Look-ups in named tables: a row name and a column name give one cell, copied from the table.

Table Zerag
         Lat  Bav  Pizil  Sigu
Mudu      74   73    135   195
Gimadu   155  217    121    67
Fas      127  100    127   144
Dati     105  148    129   132
Bur      149  167    127    95
Lod      102  213    126    99
Fusezig   20  171    132   173
Teg      136  154    126   112
Med      129  118    130   137
Dum      154  142    125   104
Gefama   126  149    126   123

Med, Bav: 118
Gefama, Lat: 126
Dati, Lat: 105
Fas, Lat: 127
Fusezig, Lat: 20
Fusezig, Bav: 171
Fas, Sigu: 144
Bur, Pizil: 127
Dati, Sigu: 132
Gefama, Pizil: 126
Bur, Bav: 167

Risidi.csv
,Poza,Vad,Gime,Kosi,Fif,Girel
Buzovo,175,124,215,136,148,149
Zuz,166,199,204,162,154,235
Mus,149,201,120,168,184,210
Lub,151,160,122,169,181,140
Kiz,150,205,118,172,182,210
Monosaz,151,208,141,169,179,210
Koma,143,185,49,175,196,156
Lagiza,142,191,61,175,193,181
Goli,145,196,67,176,191,187
Tek,183,145,243,160,129,162
Vizel,162,201,186,158,164,246

Gime of Monosaz = 141
Girel of Vizel = 246
Fif of Lub = 181
Vad of Zuz = 199
Gime of Buzovo = 215
Girel of Buzovo = 149
Fif of Goli = 191
Girel of Lagiza = 181
Kosi of Buzovo = 136
Vad of Kiz = 205
Fif of Tek = 129
Poza of Monosaz = 151

Table Gififil
	Lanutut	Zivumat
Manelol	245	42
Lep	5	18
Pez	224	38

Zivumat of Pez: 38
Zivumat of Manelol: 42
Lanutut of Manelol: 245
Zivumat of Lep: 18
Lanutut of Lep: 5
Lanutut of Pez: 224

Funovit:
	Bemebes	Tiz	Zosarov
Nitu	173	88	149
Dusarep	107	171	33
Nada	110	105	202
Limedi	110	147	148
Guf	100	101	78
Lifade	105	89	125
Panezat	159	136	69
Meziko	65	113	48
Munid	160	139	56
Tuv	145	48	190

Limedi, Tiz => 147
Dusarep, Bemebes => 107
Nada, Bemebes => 110
Dusarep, Tiz => 171
Guf, Tiz => 101
Munid, Tiz => 139
Meziko, Zosarov => 48
Lifade, Bemebes => 105
Which row has the largest Bemebes? Nitu

Sodus:
columns: Zaf, Tisibo, Puse, Zim, Gedono, Goreges
Tobi: [178, 31, 106, 154, 100, 164]
Fov: [211, 58, 93, 156, 88, 171]
Repug: [233, 80, 87, 165, 141, 142]

Goreges of Tobi = 164
Tisibo of Repug = 80
Goreges of Repug = 142
Zaf of Tobi = 178
Goreges of Fov = 171
Zim of Repug = 165
Zaf of Repug = 233
Zim of Tobi = 154
Zim of Fov = 156
Puse of Tobi = 106
Gedono of Tobi = 100
Which row has the largest Zim? Repug

Bez.tsv
	Neziv	Vopu	Nevoner	Deni	Gapunum	Dekobo	Guzi
Bofefa	82.161	15.746	-49.534	19.656	-37.716	-68.264	-49.893
Bided	-12.247	-35.883	6.793	31.470	46.817	18.404	-25.877
Lizena	-62.333	21.356	-29.627	-22.950	-47.329	-53.042	3.108
Mut	52.753	14.963	-33.284	13.222	-34.211	-51.824	-50.724
Getup	-8.255	-25.265	-2.812	44.049	35.499	-3.997	-33.033
Bug	-33.518	9.524	-20.027	-18.989	-52.150	-52.342	-6.466
Dizopin	-78.922	23.961	-46.437	27.985	5.261	-60.439	-6.577
Mub	12.305	-46.602	21.162	0.539	10.022	18.363	-9.409
Pemi	-73.090	-0.787	-15.248	40.870	23.550	-12.914	-31.745
Tukip	-40.146	31.830	-56.250	-66.614	-79.044	-73.764	-9.596
Tomom	-61.032	-10.228	0.608	7.353	-33.918	-38.377	-13.772
Vot	-80.345	-17.920	7.388	26.140	-2.167	-20.308	-19.341
Dis	-94.899	10.290	-26.654	5.247	-19.341	-51.087	-6.315
Domoped	-84.005	27.068	-49.520	54.387	53.672	-13.197	-53.076

Lizena, Deni => -22.950
Dizopin, Nevoner => -46.437
Mub, Vopu => -46.602
Tukip, Deni => -66.614
Vot, Deni => 26.140
Mub, Dekobo => 18.363
Bided, Dekobo => 18.404
Lizena, Vopu => 21.356
Getup, Deni => 44.049
Domoped, Neziv => -84.005
Lizena, Gapunum => -47.329
Bided, Guzi => -25.877
Tomom, Guzi => -13.772
Row with the largest Gapunum: Domoped

Table Ragafi
,Zevim,Kezorok,Nime
Vub,77,104,82
Mirisa,137,75,110
Kar,119,176,118
Niz,125,179,73
Puze,52,149,75
Gor,87,214,130

Nime of Puze: 75
Nime of Mirisa: 110
Nime of Kar: 118
Kezorok of Puze: 149
Zevim of Kar: 119
Zevim of Gor: 87
Kezorok of Niz: 179
Kezorok of Vub: 104
Zevim of Puze: 52
Kezorok of Kar: 176
Kezorok of Gor: 214
Zevim of Mirisa: 137
Nime of Niz: 73

Goso:
,Zivamun,Vazevik,Nuzis
Mur,60,-52,-19
Fufes,-88,43,32
Vam,-2,-36,32
Retub,-83,-38,30
Tasiv,14,32,-36
Tefefu,38,-43,-33
Toza,-94,30,45
Vonebo,-14,-40,-31
Tufudi,-62,51,7
Vireme,-64,-47,5
Lekape,-86,-36,-26
Kilad,-30,3,-49
Nedibam,-44,-30,39
Dad,-78,-18,47

Nuzis of Vonebo = -31
Nuzis of Vam = 32
Vazevik of Vam = -36
Nuzis of Vireme = 5
Zivamun of Retub = -83
Vazevik of Retub = -38
Nuzis of Retub = 30
Vazevik of Vireme = -47
Nuzis of Tufudi = 7
Nuzis of Fufes = 32
Nuzis of Mur = -19
Zivamun of Vonebo = -14
Zivamun of Mur = 60
Vazevik of Lekape = -36
Nuzis of Tasiv = -36
Zivamun of Tefefu = 38
Nuzis of Toza = 45
Vazevik of Mur = -52
Which row has the largest Nuzis? Dad

Fivup
|  | Rul | Pena | Vosam |
|---|---|---|---|
| Sur | 52665 | -43258 | 21263 |
| Kan | 49266 | -32709 | 15789 |
| Mumava | 55445 | -50460 | 27779 |
| Vura | 57298 | -51881 | 41175 |
| Tuso | 57045 | -47600 | 47841 |

Rul of Mumava: 55445
Vosam of Mumava: 27779
Rul of Sur: 52665
Pena of Sur: -43258
Rul of Vura: 57298
Pena of Mumava: -50460
Vosam of Tuso: 47841
Which row has the largest Pena? Kan

Rabop
columns: Mez, Bivus
Teg: [1.9, 5.6]
Gima: [3.2, 5.8]
Fen: [0.9, 7.4]
Kaze: [4.0, 5.3]
Vetogu: [3.2, 5.8]
Meb: [2.7, 5.1]
Suna: [0.1, 7.9]
Betegul: [2.5, 6.4]
Vid: [3.2, 5.8]
Tapo: [2.5, 6.4]
Piz: [4.8, 4.8]
Nin: [4.8, 4.8]
Diz: [0.6, 5.3]

Mez of Vid: 3.2
Bivus of Fen: 7.4
Mez of Vetogu: 3.2
Mez of Tapo: 2.5
Bivus of Nin: 4.8
Mez of Suna: 0.1
Bivus of Suna: 7.9
Bivus of Vetogu: 5.8

Tumed.tsv
	Nitume	Bek	Nol	Mamet	Lelug	Seb	Bes	Rubu	Fep
Siba	73	119	101	38	153	122	125	124	125
Puf	119	136	176	149	163	106	192	132	141
Lefis	167	141	152	148	83	155	91	129	127
Lato	95	97	87	157	97	130	241	120	115
Torifa	191	125	122	90	136	127	54	127	145
Naf	241	119	166	108	110	143	131	114	132
Dulav	127	149	135	160	111	143	97	133	111
Guvone	52	112	100	152	138	116	161	123	128
Zosi	78	129	107	173	120	127	120	125	131
Gelus	136	136	142	194	143	129	210	127	117

Lato, Mamet: 157
Lato, Bek: 97
Dulav, Fep: 111
Lato, Nol: 87
Naf, Seb: 143
Lefis, Lelug: 83
Zosi, Seb: 127
Zosi, Bes: 120
Naf, Fep: 132
Guvone, Rubu: 123
Naf, Mamet: 108
Puf, Fep: 141
Row with the largest Nitume: Naf

Rovudiz.tsv
	Zot	Vatizev	Zedo	Mas	Tel	Ves	Kosa	Vib	Tabaro
Vapivu	164	86	140	195	94	151	103	95	103
Zimalob	125	124	181	151	126	97	101	124	122
Tuv	193	37	150	189	76	149	97	49	135
Zuf	110	179	179	120	164	106	142	169	123
Nibi	165	98	100	154	131	158	114	116	153
Nidofo	179	60	146	189	100	142	81	79	116
Manogu	187	48	153	208	76	154	86	64	100
Fef	181	80	112	145	126	162	120	98	165
Tolun	112	168	178	160	125	120	144	151	93
Fefa	167	91	138	178	89	162	136	91	126

Vib of Fefa: 91
Mas of Vapivu: 195
Zot of Nidofo: 179
Mas of Fefa: 178
Mas of Tolun: 160
Zot of Manogu: 187
Ves of Nidofo: 142

Table Nivo
	Guto	Luf	Merovar
Nel	2.840	1.649	5.731
Voseve	6.542	5.890	2.862
Bariv	1.225	5.708	5.987
Rom	4.550	1.052	0.371
Rotura	1.506	6.389	1.948
Kifig	1.410	6.637	6.934
Vezufit	7.536	5.170	6.868

Guto of Kifig = 1.410
Merovar of Nel = 5.731
Guto of Nel = 2.840
Merovar of Voseve = 2.862
Luf of Vezufit = 5.170
Luf of Rom = 1.052
Luf of Bariv = 5.708
Merovar of Rotura = 1.948

Zudute:
	Rek	Tulat	Sodoza	Dutupe	Rep	Kedi	Vuge
Fubun	-0.44	3.16	0.85	2.28	0.44	-7.26	1.68
Sib	-0.68	1.98	-0.20	1.66	2.86	5.04	1.69
Zabon	-1.86	-0.30	1.95	1.29	-3.37	-4.27	1.78
Ror	1.44	-1.07	-0.08	1.95	0.72	4.61	-0.85
Notap	1.56	2.13	0.71	-0.28	1.47	3.29	2.54
Lir	0.97	-0.47	-1.08	0.02	1.47	2.43	-2.38

Fubun, Dutupe -> 2.28
Notap, Kedi -> 3.29
Sib, Vuge -> 1.69
Ror, Kedi -> 4.61
Sib, Sodoza -> -0.20
Lir, Vuge -> -2.38
Fubun, Rep -> 0.44
Fubun, Vuge -> 1.68
Notap, Dutupe -> -0.28
Fubun, Sodoza -> 0.85
Ror, Dutupe -> 1.95
Fubun, Tulat -> 3.16
Lir, Rek -> 0.97
Ror, Rep -> 0.72
Lir, Dutupe -> 0.02
Notap, Vuge -> 2.54
Sib, Dutupe -> 1.66
Lir, Rep -> 1.47
Fubun, Kedi -> -7.26
Zabon, Kedi -> -4.27

